Look-ups in named tables: a row name and a column name give one cell, copied from the table.

geme =
|  | fisur | fenolol | zelov | kederin |
|---|---|---|---|---|
| ruledo | 40.31 | 70.22 | 20.90 | 93.38 |
| bub | 68.20 | 39.61 | 87.17 | 17.28 |
| mafi | 55.13 | 54.77 | 54.08 | 55.09 |
| kud | 41.32 | 69.36 | 22.69 | 91.27 |
| sef | 68.36 | 39.53 | 87.32 | 17.09 |
| gebed | 50.60 | 58.86 | 45.52 | 65.12 |
| tisa | 66.93 | 41.41 | 83.15 | 21.81 |
| bedidi | 66.89 | 41.09 | 83.95 | 20.97 |

mafi, zelov => 54.08
sef, fenolol => 39.53
kud, fenolol => 69.36
mafi, fisur => 55.13
ruledo, kederin => 93.38
bub, kederin => 17.28
sef, zelov => 87.32

taku
         mezov  zit  zet  tizuga
ketuduz    102   35  127     174
bik        144  173  129      81
lav         69   79   87     123
gal        114   40  142     186
pib        183  131  114     119
mozesef     51   96  160     138
nor        177  146  104     102
vede       120  194   92      43
zubu       101   88  181     159
tubagu     120   43  144     188
luneda     104   70   84     129

What is the mezov of mozesef in taku?
51
What is the zet of bik in taku?
129
What is the tizuga of zubu in taku?
159
What is the zit of lav in taku?
79
What is the zet of luneda in taku?
84
What is the tizuga of pib in taku?
119
What is the tizuga of lav in taku?
123

Table peg
|  | bekepul | ren | sev | zuv | faso | zema |
|---|---|---|---|---|---|---|
| zufidis | 49 | 158 | 107 | 79 | 96 | 71 |
| pak | 148 | 138 | 40 | 119 | 217 | 113 |
| kirarup | 14 | 208 | 143 | 103 | 96 | 35 |
| pev | 78 | 93 | 56 | 112 | 94 | 96 |

pak, sev: 40
pev, bekepul: 78
pak, bekepul: 148
zufidis, ren: 158
pak, faso: 217
kirarup, zuv: 103
pev, zuv: 112
zufidis, faso: 96
pev, faso: 94
kirarup, bekepul: 14
Row with the largest faso: pak

vokopap =
         deko  zub  dor  tuf  pirafi  riner  nopo
musom     176  145  175   71      91    125   162
dag       196  108  160   89      81     83    69
fupipad   103  147  109  201     201    174   165
memu      135  172  155  116     151    179   236
nul       146  111  124  163     133    105    54
gusir     186  150  176   64     102    137   198
pati      167  129  158  102      98    109   106
laguniz   135  110  119  178     139    106    44

What is the tuf of musom in vokopap? 71
What is the pirafi of musom in vokopap? 91
What is the nopo of musom in vokopap? 162
What is the nopo of pati in vokopap? 106
What is the zub of gusir in vokopap? 150
What is the riner of dag in vokopap? 83
What is the deko of musom in vokopap? 176
What is the riner of pati in vokopap? 109
What is the deko of pati in vokopap? 167

bener =
	nub	zunu	dov	nav	bokugi	puvemuz	vez
tiv	244	248	59	227	59	50	234
veku	230	250	79	195	68	54	239
dom	247	243	58	229	60	70	241
sel	203	245	117	127	100	57	200
buk	59	160	241	236	133	200	244
fibam	49	238	249	243	213	132	248
nuleno	242	247	62	237	59	56	242
far	48	187	238	238	154	191	249
nal	244	56	54	227	72	248	118
bas	240	55	57	243	56	247	61
mirif	244	241	52	230	52	52	228
riruk	59	236	247	242	218	120	249
teda	202	53	58	243	56	244	212
vibagor	246	243	53	219	58	64	200

buk, nub -> 59
sel, zunu -> 245
buk, bokugi -> 133
nal, nav -> 227
fibam, puvemuz -> 132
far, nav -> 238
nuleno, nav -> 237
sel, nub -> 203
veku, dov -> 79
vibagor, bokugi -> 58
dom, zunu -> 243
bas, zunu -> 55
buk, puvemuz -> 200
buk, vez -> 244
teda, nub -> 202
far, zunu -> 187
nuleno, vez -> 242

boteriv =
fields: vipa, zisevu, sevopi, fefevul, tok, fuzega
konis: [66.86, 51.34, 39.31, 40.35, 51.59, 39.12]
nuvugam: [63.13, 91.68, 73.79, 70.20, 94.92, 73.97]
vov: [84.92, 41.48, 0.90, 7.32, 43.47, 1.83]

What is the fefevul of vov in boteriv?
7.32
What is the fuzega of konis in boteriv?
39.12
What is the vipa of konis in boteriv?
66.86
What is the sevopi of vov in boteriv?
0.90
What is the fuzega of vov in boteriv?
1.83
What is the fuzega of nuvugam in boteriv?
73.97
What is the tok of konis in boteriv?
51.59
What is the zisevu of nuvugam in boteriv?
91.68
What is the sevopi of konis in boteriv?
39.31
What is the vipa of vov in boteriv?
84.92
What is the fefevul of konis in boteriv?
40.35

